In the data rows, the value 128 means zero.
Some points, one per row:
[150 115 111 133 136 140 130 140 135 119 124 115 130 122 139 135 131 117
 131]
[117 111 129 140 150 114 100 144 110 102 126 117 111  99  99 131 109  98
 157]
[147 109 132 156 145 126 138 129 112 113 132 117 124 132 139 123 133 112
 110]
[ 86 166 154  89 105 102 103  96 140 136 130 213 121  84 117 112 109 105
 237]
[117 113 133 117  97 170 110 108 122 115 141 142 117 120 126 120 191 144
 129]
[133 133 130 115  97 140 134 125 112 115 123 144  99 138 122 131 124 136
 133]
[132 109 111 127 133 133 131 116 118 134 114 122 129 108 132 126 124 121
 116]
[124 209 173  96 153  93 142 125 165 140 103 117 141 159 158 108 115 246
 112]
[158 119 143 153 136 123 123 128 116 130 126 128 111 128 141 114 137 110
 116]
[122 113 186 104  93 132 118 139 170 111 118  89 150 146 105  88 106 160
 106]
[106 246 137 130 114  85 248  92 104 109 103 111  79 138  85 114 127 112
 144]
[124 164 115 127 166 128 157 160 144  99  78 144 122 131 149  84  96 237
  95]
[130 100 138  79 105 129  86 134 175 148 157 120 175 120 153 110 111 116
 110]
[120 103 119 149 117 166 128 116 106 119 132 119 127 120 130 126 137 124
 116]
[139 109 121 152 133 145 125 122 118 124 133 124 115 115 140 125 124 119
 123]
Here are 22 more points, each followed by its number:
[108 137 117 122  80 121 142  65 191 246 155 113 122 131 132 170 170 172
 103] 0
[127 131 158 136 140 119 120 145 120 127 126 151 115 106  99 132 104 105
 137] 1
[ 94 177 142  89 124  85 105  99  89 134 193 124 109  99  93 106  96 117
 208] 2
[125 121 137 102 107 135 103 116 128 107 155 143 162 113 122 140 124 100
 120] 3
[106 217 113 111 164 114 147 136 116  93  78 130  93 118 111  88  89 232
 108] 4
[134 121 117 130 138 116 108 108 166 165 130 111 146 125 147 114 139 116
  92] 5
[124 105 127 141 146 133 112 135 134 143 114 124 178 143 152 140 122 117
 112] 6
[115 113 127 145 102 140 103 113 123 153 118 120 175 132 109 118 135 119
 132] 7
[154 121 111 140 133 132 137 132 120 129 130 131 119 113 148 134 130 119
 118] 8
[156 111 115 154 133 128 127 131 118 133 133 130 122 123 135 120 124 124
 114] 9
[160 111 107 154 131 145 131 126 120 115 142 138 130 118 124 116 125 124
 126] 10
[110 105 143 104 123 102 218 138 122 117 101 152 121 188 107 108 156  95
  98] 11
[142 115 121 129 139 138 131 134 120 127 127 122 111 132 147 135 128 110
 114] 12
[139 119 115 150 133 144 137 125 114 125 137 125 130 144 130 131 124 117
 128] 13
[118 100 132 136  90 172 127 101 131 180 136 197 158 123 122 153 157 183
 152] 14
[124 122 122 138 100 144 116 118 131 134 116 124 149 130 133 125 142 116
 144] 15
[ 81 148 122 113 143 129 108 120 114 102 188 125 121 123  99 162 106 100
  98] 16
[144 113  99 148 135 140 135 118 120 127 133 124 138 142 127 143 130 110
 116] 17
[103  95 164 104 159 152 116  96 143 209 236  96 138 125 156 134 119 152
 118] 18
[150 105 113 104 107 140 120 120 166 109 101 117  96 146  99 112 111 175
 140] 19
[136 121 130 119 136 129 131 125 116 130 108 128 132 123 139 125 131 116
 106] 20
[146 111 117 127 124 123 130 128 112 125 126 124 122 118 141 139 134 114
 112] 21
Which three of these numbered points are nearest to each point below, looking only along the 2 directions in which the first points spread most? Their numbers follow each, nearest first.
[144 119 115 153 132 149 122 128 116 124 119 130 127 125 135 140 111 126
 120] > 12 14 9
[134 169 133 142 117 124 188  99 125 115 155  99  99 138 139 148 135 116
  95] > 11 1 0
[124 139 188 138 156 117 120 156 157  96 129 170 129 115  96 138 106 103
 152] > 1 16 13
[ 98 113 143 138 117 145 131 108 138 145 101  96 136 161 107  98 117 172
 176] > 0 19 20
[140 161 121 150 124 128 196  96 122 119 135 111  93 144 147 165 134 116
 121] > 11 1 2
[165 124 125 132 145 133 127 142 112 138 139 131 129 115 130 108 128 122
 129] > 8 12 14
[ 98 186  93 107 119  90 183 161  98 153 103 130 170 235 137 151 245 108
 170] > 11 2 1
[136 157 104 148 138 121 138 140 106 150 137 122 130 143 159 163 157 114
 121] > 13 20 8
[141 109 121 136 126 149 128 120 116 130 118 113 129 134 137 134 130 114
 128] > 10 17 21
[136 107 121 104 143 144 137 111 140 136 180 119 138 108 152 129 124 126
 110] > 9 7 6
[133 135 121 119 132 102 131 135 136 104 119 130  85 125 109 108  96 121
 120] > 11 0 1
